Named moves (each a turn or a mirror), then the moves between two rows, first move first; the first pair answered
move q_342:
[+0.45 +0.96 +0.58 -0.01 +0.07 +0.94 +0.32 -0.18 +0.29 +1.54 -0.05 +0.02 +0.43 +0.79 +2.28 -0.12 -0.69 -0.39 +1.16 +2.15 -0.01 +0.35 -1.74]  ->  [-0.62 +0.76 -0.13 +0.64 +0.31 +2.16 -0.62 -0.89 -0.12 +1.18 +1.41 -0.25 +0.40 +0.57 +0.63 +0.22 +0.02 -2.05 -0.41 +0.96 +1.33 +0.30 -1.02]
[-0.61 -0.12 -1.20 +1.50 +0.92 +1.98 -0.83 -1.42 -0.63 -0.19 +2.16 -0.15 -0.31 +0.49 -1.26 +0.56 +1.52 -3.52 -0.60 +0.86 +2.01 -0.38 -1.18]  ->  [+1.43 +0.21 +0.43 -0.08 +0.00 -1.00 +1.33 +0.50 +0.45 +0.41 -0.86 +0.62 -0.36 +1.08 +2.77 -0.30 -0.53 +0.19 +2.60 +2.92 -1.48 -0.20 -2.36]
[+1.66 -2.37 -0.75 -0.32 +0.06 +1.14 +0.13 +1.93 -1.35 +0.61 +0.61 +2.58 -1.39 -0.51 -3.75 +0.64 +0.34 +0.21 +1.30 -0.27 -0.64 -0.14 +0.46]  ->  [+2.14 -2.27 -0.35 -0.77 +0.25 +0.76 +0.61 +2.39 -1.23 +0.91 -0.02 +2.57 -1.21 -0.37 -3.17 +0.33 +0.00 +0.76 +1.64 -0.08 -1.26 -0.26 +0.28]
move q_236:
[+2.02 -0.51 -0.05 +0.22 +0.38 +0.44 -0.55 -0.74 -1.09 -1.88 +0.43 +2.37 +0.38 +0.78 -1.43 +0.65 +0.51 +0.97 +1.52 +0.48 +0.07 +0.27 -0.76]  ->  [+1.40 -1.01 +0.40 -0.23 -0.08 -0.38 -0.68 -0.63 -0.29 -1.68 -0.19 +1.14 +0.68 +0.25 -1.89 +0.41 +0.91 +2.53 +1.01 -0.69 -0.83 +0.01 +0.60]
[-1.19 -1.25 +2.23 -3.46 +0.50 -3.18 +2.13 +2.33 -0.74 -1.17 -2.14 -0.68 +0.93 -1.39 +1.38 +0.71 -1.15 +2.43 +0.80 -3.53 -1.46 +1.73 -0.77]  ->  [-0.61 -0.92 +2.52 -3.70 +0.39 -2.79 +2.50 +1.86 -0.06 +1.48 -2.37 -1.88 +0.29 +0.12 +4.22 -0.41 -0.22 +1.38 +2.37 -0.58 -1.20 -0.20 -1.69]
[+0.11 -0.34 -0.71 +0.83 -0.58 -0.23 +0.47 +0.05 +0.87 +0.21 -2.08 -1.46 -0.46 +0.81 -0.45 -0.84 +0.38 +1.75 -0.61 -0.26 -1.52 -0.48 +0.32]  ->  [+0.65 +0.09 -0.97 +1.29 -0.26 +0.31 +0.93 -0.20 +0.42 +0.74 -1.60 -1.07 -0.74 +1.30 +0.36 -1.04 +0.15 +0.12 +0.23 +1.72 -0.86 -0.62 -1.21]
[+0.92 +0.68 +1.11 +0.43 -0.95 +1.03 +0.13 +1.92 -0.29 +2.37 -1.18 -0.83 +1.12 +2.58 +3.03 +0.55 -0.13 +2.69 +1.67 +3.07 +0.04 +1.26 -0.39]  ->  [+1.25 +0.97 +0.85 +1.15 -0.15 +1.31 -0.14 +1.81 -1.50 +0.35 -0.23 +1.54 +1.57 +2.15 +1.44 +1.80 -1.64 +1.74 +0.88 +2.70 +1.32 +3.00 -1.43]
move q_950:
[+2.68 -1.74 -1.07 -0.75 +0.77 -0.81 +0.95 -1.40 +0.97 +0.93 +0.43 -0.54 +1.02 +1.64 +1.21 -0.05 +0.65 +1.41 +2.54 +1.52 +0.70 -0.48 +3.38]  ->  [+2.21 -1.82 -1.44 -0.30 +0.78 +0.13 +0.49 -1.68 +0.82 +1.16 +1.02 -0.84 +1.04 +1.67 +0.45 +0.08 +1.14 +0.13 +1.76 +1.69 +1.59 -1.03 +3.50]
[-0.65 -1.59 +0.20 -1.22 -0.23 -0.07 +0.42 -1.38 -2.41 -0.05 -0.43 +0.68 +0.97 +0.28 +0.09 -0.78 +0.98 +1.47 +1.23 +0.37 -0.77 -1.03 -0.94]  ->  [-0.75 -1.68 +0.13 -0.97 -0.15 +0.41 +0.20 -1.63 -2.20 -0.03 -0.34 +0.11 +1.19 +0.26 -0.35 -0.93 +1.68 +1.12 +0.75 -0.10 -0.41 -1.41 -0.26]
[-0.50 +1.16 -0.90 +0.65 -0.49 +0.92 -1.60 -0.01 -1.84 +0.52 +0.93 +1.15 +0.46 -0.45 -0.06 +0.58 -0.05 -0.14 -0.90 -1.00 +1.07 +1.35 -0.62]  ->  [+0.00 +0.98 -0.22 +0.01 -0.84 -0.01 -1.02 +0.56 -1.71 +0.15 +0.11 +1.76 +0.59 -0.48 +0.75 +0.63 -0.98 +1.57 -0.09 -1.03 -0.11 +1.39 -0.84]
[+0.38 -0.19 -0.81 -1.12 -1.04 -0.33 +0.66 +0.80 -1.89 -0.80 +0.74 -0.32 -0.15 -0.26 -2.32 +2.56 -1.17 +1.26 -2.39 +1.04 +1.93 -0.26 +0.95]  ->  [+0.66 -0.08 -0.61 -1.23 -1.21 -0.79 +1.02 +1.11 -2.06 -0.91 +0.50 +0.23 -0.21 -0.03 -1.76 +2.62 -1.61 +1.76 -1.93 +1.37 +1.45 -0.09 +0.82]

Each pair is two moves apart.
[+0.61 +0.21 +1.17 -1.05 -0.05 -1.56 +0.37 -0.10 +1.70 +1.78 -0.91 -1.67 +0.01 +0.19 +1.36 -0.69 +0.27 +1.65 +0.97 +0.47 -1.78 -0.88 +1.30]  ->  [+0.82 +0.84 -0.23 +0.72 +1.16 +1.09 -0.26 -1.45 -0.06 +1.28 +1.59 -0.09 +0.07 +0.36 -0.32 +0.01 +0.41 -2.95 -0.13 +2.05 +1.90 -0.15 -0.58]
q_236, q_342
[+0.49 -0.35 +1.07 -0.91 -0.26 -1.79 +0.91 +1.30 +1.40 +0.68 -1.59 -0.34 -0.08 -0.09 +2.32 -0.67 +0.46 +1.68 +1.62 +1.15 -1.23 -0.26 -0.99]  ->  [-0.23 -0.05 -0.49 +1.18 +0.94 +1.18 -0.60 -0.33 -0.70 -0.57 +1.23 +0.92 -0.09 -0.55 -0.97 +0.75 +0.81 -2.76 -0.52 +0.98 +2.48 +0.57 -1.81]
q_236, q_342
[-0.32 -0.25 +0.82 +1.23 -0.41 -1.10 -0.45 +0.63 -0.69 -0.71 -0.39 +0.31 +0.20 -0.71 +0.88 +0.22 -1.45 +2.14 -0.20 -0.74 -1.06 +0.80 -0.26]  ->  [-1.20 -0.39 +0.62 +1.06 -0.61 -0.28 -1.06 -0.11 +0.35 +0.49 +0.26 -1.85 -0.05 -0.46 +0.64 -0.51 +0.19 +1.48 -0.80 -1.24 -0.50 -0.84 +0.78]
q_342, q_236
[+1.01 +0.64 -1.09 +1.95 +1.08 -0.24 +0.75 -0.46 -1.95 -0.60 +2.17 +1.63 -0.39 -2.01 -0.11 +1.01 -1.42 -2.04 -0.46 +2.08 +0.89 +2.80 -1.91]  ->  [-1.06 -0.62 -0.15 +0.00 -0.66 -2.19 +0.90 +0.40 +1.29 +1.28 +0.00 -3.19 -0.60 -2.27 +0.81 -0.73 +0.90 +2.34 -0.29 -1.19 -2.51 -0.18 +2.71]
q_236, q_236
[+0.39 -0.06 +0.66 -0.14 +0.41 -0.84 -0.02 +0.34 +0.33 +0.72 -0.38 -0.18 -0.05 -0.93 -0.20 -0.15 -0.45 +0.78 -0.41 +0.21 -1.91 +0.08 +1.46]  ->  [+0.85 +0.37 +0.31 +0.62 +0.80 -0.28 +0.09 +0.13 -0.35 +0.49 +0.27 +0.69 -0.11 -0.54 +0.05 -0.06 -1.03 -0.63 +0.01 +1.67 -0.83 +0.51 -0.08]
q_236, q_236
[+1.75 -1.98 -0.22 +1.06 -1.05 -0.35 +3.12 +0.76 -0.52 -0.45 +1.08 +1.59 -0.61 +0.50 +0.43 -0.79 -1.25 +0.93 -0.31 +0.09 -0.53 +1.30 -1.57]  ->  [+0.49 -2.33 -0.86 +1.49 -1.12 +0.21 +2.32 +0.23 -0.74 -0.93 +2.05 +0.81 -0.25 -0.13 -1.56 -0.62 -0.52 +0.27 -1.79 -1.71 +0.30 +1.32 -0.21]
q_236, q_342
[+0.77 -0.64 -0.22 +1.17 +0.25 +0.31 +0.89 +0.60 -0.36 -0.98 +0.56 -1.02 +0.71 -2.15 -1.02 +0.58 -0.77 +1.16 -1.34 -2.45 +0.59 -0.17 +2.55]  ->  [+1.86 -0.51 +0.25 +0.40 -0.14 -0.42 +1.88 +0.97 +0.66 +1.14 -0.75 -1.87 +0.23 -0.88 +2.16 -0.43 -0.78 +1.51 +0.96 +0.49 -0.53 -1.50 +1.22]
q_342, q_236
[+0.62 +1.72 +1.57 +0.19 +0.55 -1.54 +0.05 +0.52 +1.46 -0.88 -1.33 -0.83 -1.75 -3.38 -1.19 -0.99 -1.09 +1.50 -1.36 +0.30 -1.49 -0.30 +2.97]  ->  [+1.85 +2.65 +1.26 +0.88 +1.40 -0.38 +0.35 +0.01 +0.52 +0.05 -0.57 +0.37 -2.34 -2.16 +0.10 -1.20 -1.52 -1.48 -0.13 +3.79 +0.11 +0.03 +0.14]
q_236, q_236
[+2.87 -0.35 +0.46 +0.45 -0.33 -4.57 +2.29 +0.28 -0.21 -2.05 -1.17 +2.82 +0.63 -0.77 +1.05 +1.36 -3.04 +1.72 +4.12 +0.20 -2.90 +0.87 -0.25]  ->  [-1.41 -1.90 -0.95 +1.08 -0.76 -2.18 -0.16 -1.26 +1.27 -1.53 +1.10 -1.65 +0.40 -1.52 -3.50 +0.94 +1.20 +0.13 +0.16 -4.71 -1.05 -2.15 +4.87]
q_342, q_236
[+1.03 +0.28 -0.09 +0.56 +0.33 +0.20 +0.22 -0.36 -1.55 -0.68 +0.13 +1.51 +0.03 +0.27 -0.31 +0.95 -0.86 -0.99 +0.26 +1.02 +0.69 +1.32 -1.01]  ->  [-0.58 -0.30 -0.24 +0.31 -0.20 -0.04 -0.41 -0.36 -0.92 -1.11 -0.08 +0.19 +0.34 -0.61 -1.68 +1.25 -0.29 +0.49 -0.87 -1.74 +0.12 +0.62 +1.28]
q_236, q_950
[+0.51 +0.92 +0.15 -1.20 -2.08 -2.62 +0.63 +0.43 +1.13 -2.08 -0.95 -1.50 +0.35 +0.07 -0.53 +0.51 +1.49 +5.35 +0.51 -1.69 -3.25 -0.78 +2.74]  ->  [+3.28 +2.67 -0.84 +0.66 -0.03 -0.16 +1.19 -0.40 -1.18 -1.10 +1.15 +1.82 -0.37 +1.83 +1.36 +0.86 +0.23 -0.87 +2.27 +4.96 +0.46 +0.52 -3.20]
q_236, q_236
[+1.40 -1.81 -0.63 +2.36 -1.58 -0.08 -0.53 -0.73 -0.68 +1.08 -0.48 +1.85 -1.73 +0.81 -0.22 +1.10 -1.56 -1.48 +0.36 -0.84 -0.23 -0.81 -3.38]  ->  [+0.96 -2.11 -0.28 +1.91 -1.75 -1.02 -0.63 -0.19 -0.42 -0.10 -1.02 +2.13 -1.55 +0.09 -1.12 +1.56 -1.97 +0.40 -0.11 -2.45 -1.27 -0.47 -2.24]
q_236, q_342
[+2.80 -1.16 -1.36 -0.53 -0.11 -2.12 -1.74 +1.69 +3.00 -0.04 -0.88 +0.48 +1.74 +1.22 +0.52 +0.36 -2.30 +2.03 -0.77 -1.04 -0.41 +1.69 -2.87]  ->  [+2.06 -1.47 -1.92 -0.48 -0.22 -0.61 -2.09 +0.68 +4.35 +2.43 -0.15 -2.58 +0.94 +1.84 +1.10 -0.96 +0.32 -0.13 -0.85 -0.26 +0.48 -0.93 -1.87]
q_950, q_236
[-0.26 -0.20 +0.31 -0.58 -0.05 -1.29 +0.07 +0.65 -0.46 -0.35 -0.58 +0.53 +0.15 -0.92 -0.89 +0.65 +0.07 +1.51 -0.08 -0.72 -1.43 +0.66 +0.77]  ->  [-0.62 -0.42 +0.04 -0.67 +0.00 -0.58 +0.05 +0.26 +0.33 +1.13 -0.39 -1.02 -0.48 -0.53 -0.39 +0.02 +1.71 +0.86 +0.20 -0.19 -1.08 -0.87 +1.27]
q_342, q_236
[-0.74 +0.54 -1.25 -2.55 +1.69 -1.17 +1.19 -0.76 -0.14 +0.14 +0.13 -2.34 +0.08 +2.18 +0.16 -0.07 +0.74 -2.27 -1.12 -1.08 +0.46 -2.06 +1.04]  ->  [+0.59 +1.14 -0.81 -2.89 +1.88 -1.89 +2.23 -0.11 -0.20 +0.13 -0.68 -1.05 -0.08 +2.56 +2.00 -0.30 -0.60 -1.69 +0.08 +0.85 -0.04 -1.53 -0.78]
q_236, q_342
[+1.36 -0.08 +1.29 -0.90 +0.27 -0.55 +1.31 +1.17 -0.69 -0.32 -1.24 +1.59 +0.47 -0.65 -0.29 +0.34 -1.83 +1.80 -0.33 +0.76 -1.17 +1.65 -1.69]  ->  [-0.06 -0.72 +0.87 -1.05 -0.27 +0.68 +0.83 +0.05 +1.01 +2.68 -0.81 -2.01 -0.34 +0.45 +0.86 -1.31 +1.47 +0.63 +0.02 +1.49 -0.94 -1.59 -0.19]
q_950, q_236
[-1.39 -0.78 +0.34 -2.47 -1.32 -1.39 +0.06 +0.55 +2.82 +2.64 -1.17 -3.93 -0.73 -0.03 +1.83 -1.86 +2.47 +3.31 +0.19 -0.12 -2.41 -3.20 +1.98]  ->  [+0.21 +0.45 -1.22 -0.14 +0.68 +2.36 -0.40 -1.42 -0.03 +2.78 +2.17 -0.91 -1.38 +1.13 +1.64 -0.97 +2.26 -3.76 -0.02 +4.69 +2.60 -1.96 -2.48]
q_236, q_342
[+0.65 +0.35 -1.03 -0.53 -0.93 -1.10 +0.46 +0.51 -1.11 -0.73 -1.06 +0.74 +0.26 -1.34 +1.43 +0.99 -1.04 +1.65 -0.15 -0.91 +0.34 +1.42 +0.81]  ->  [-0.54 +0.08 -1.88 +0.17 -0.81 +0.41 -0.50 -0.54 -0.90 -0.04 +0.40 -0.60 -0.07 -1.21 +0.22 +0.94 +0.60 -0.31 -1.44 -1.57 +1.72 +0.43 +1.70]
q_236, q_342
[+3.33 +0.78 +1.29 -1.38 +0.09 -2.14 +0.81 -0.18 -0.20 -0.44 -0.80 -0.06 +1.19 +0.71 +0.13 +0.32 +1.77 +2.88 +0.55 +0.39 -0.72 +0.46 +0.98]  ->  [+2.09 +0.78 +0.06 -0.05 +0.70 +0.09 -0.33 -1.48 -1.18 -0.64 +1.63 -0.34 +1.15 +0.85 -2.05 +0.56 +3.07 -0.51 -1.12 +0.31 +2.00 +0.11 +0.75]
q_236, q_342
[+1.05 -1.01 +1.35 +0.75 -0.14 -0.54 +0.54 +0.68 +0.84 -0.20 -0.26 -1.60 -2.48 -0.42 +0.33 +0.97 +2.29 +1.78 +0.34 -1.62 -3.24 -1.17 +2.62]  ->  [+1.42 -0.65 +0.94 +1.39 +0.61 +0.95 +0.35 -0.31 +0.42 +0.98 +0.91 -1.92 -3.13 +0.53 +0.92 +0.30 +3.30 -1.27 +0.65 +0.77 -1.59 -2.07 +1.30]
q_342, q_236
[+0.25 +0.01 +1.06 -0.38 +0.01 +1.36 -1.01 -1.02 +1.55 +2.53 +0.99 -1.39 -0.51 +1.80 +2.37 -2.01 +3.03 -2.43 +0.69 +3.47 +0.07 -2.83 -1.15]  ->  [+1.59 +0.72 +0.77 +0.54 +1.06 +0.47 -1.09 -0.33 -1.76 -2.01 +1.19 +4.22 +0.58 +0.38 +0.05 +0.68 -1.22 -2.06 -0.18 +2.57 +1.33 +2.08 -3.52]
q_950, q_236
[+0.02 -0.25 -0.79 -0.16 -2.61 -0.62 -2.12 +1.66 -1.61 -1.05 -2.19 +0.80 -0.29 +1.89 +2.36 +0.72 -1.23 +2.01 +1.55 -0.97 -1.59 -0.36 -2.01]  ->  [-0.78 -0.51 -1.47 +0.16 -2.44 +1.43 -3.06 +0.21 -0.96 +0.97 -0.93 -1.53 -0.82 +2.62 +2.43 -0.32 +1.00 -0.62 +1.28 +0.09 +0.02 -2.53 -1.56]
q_950, q_236
[-0.33 -0.32 +0.19 +1.24 +1.03 +0.91 -0.16 -1.12 -0.84 -0.40 +0.54 +1.78 +1.08 -0.33 -2.44 +0.10 -1.64 -0.73 -0.70 -0.12 +1.25 +1.10 +0.08]  ->  [-0.52 -0.85 +1.16 +0.06 +0.20 -0.82 +0.39 -0.10 +0.82 +0.37 -1.22 +0.15 +1.19 -0.43 -1.04 -0.51 -1.18 +2.60 +0.02 -1.39 -1.42 +0.21 +1.84]
q_236, q_342
[-0.10 +0.53 -0.01 -1.30 +1.07 +2.19 +1.78 +0.28 +1.22 +2.60 +1.16 -1.46 -0.58 +2.83 +0.14 +0.16 +1.02 -2.06 -1.00 +1.88 -0.13 -0.69 -1.35]  ->  [+0.35 +1.00 -0.18 -0.46 +1.68 +2.05 +1.65 +0.45 -0.40 +0.20 +1.72 +1.37 -0.18 +2.10 -1.59 +1.51 -0.76 -2.09 -1.87 +1.24 +0.76 +1.52 -2.45]
q_342, q_236
[+1.64 +0.76 -0.10 -0.27 -0.02 +0.88 +1.04 +0.28 -0.05 +1.45 -0.13 -0.19 -0.01 +1.20 +0.97 -0.66 +0.45 +0.29 +0.27 +2.58 -1.04 +0.05 -1.87]  ->  [+0.30 +0.60 -1.08 +0.71 +0.25 +1.71 -0.26 -0.39 -1.06 -0.64 +1.29 +0.14 +0.33 +0.01 -2.46 +0.20 +0.46 -0.48 -2.10 -0.31 +0.20 +1.08 -0.53]
q_342, q_236
[+0.69 +2.00 -1.52 -1.05 +0.24 +1.27 +0.28 -1.52 -1.24 +0.89 +0.92 +1.62 -1.53 +1.11 +0.63 -0.79 -0.61 -3.58 -0.78 +2.01 +1.25 +0.92 -1.53]  ->  [-1.02 +1.38 -1.94 -0.80 +0.02 +1.51 -0.67 -1.64 -1.25 -0.11 +1.67 +0.88 -0.96 +0.01 -2.17 -0.26 -0.02 -3.35 -2.78 -0.88 +1.58 +1.00 +0.48]
q_950, q_342
[+0.50 -0.91 +0.04 +0.45 +0.62 +0.64 +1.19 +0.55 +0.59 +2.31 +0.96 -0.53 -0.27 +0.92 +3.08 +0.61 -1.04 +1.27 +2.45 +1.78 +0.61 +0.27 +0.44]  ->  [+0.18 -1.01 -0.63 +1.39 +1.16 +1.51 +0.56 +0.22 -0.90 +0.34 +2.05 +1.41 +0.33 +0.25 +0.82 +1.90 -2.05 -0.23 +1.19 +0.95 +2.27 +1.71 -0.10]
q_236, q_342
[+1.53 +1.70 +1.54 +0.13 -0.40 -0.69 +0.33 +0.52 -0.43 -1.48 -0.79 +1.34 -0.85 +0.15 +1.80 +0.33 -0.98 +1.09 +0.17 +1.59 -0.27 +1.39 -2.22]  ->  [+0.04 +1.19 +0.67 +0.92 -0.12 +0.33 -1.00 -0.30 -1.01 -2.70 +0.67 +0.96 -0.72 -0.83 -1.36 +1.12 -0.11 -0.02 -2.34 -1.17 +1.23 +1.74 -0.59]
q_236, q_342
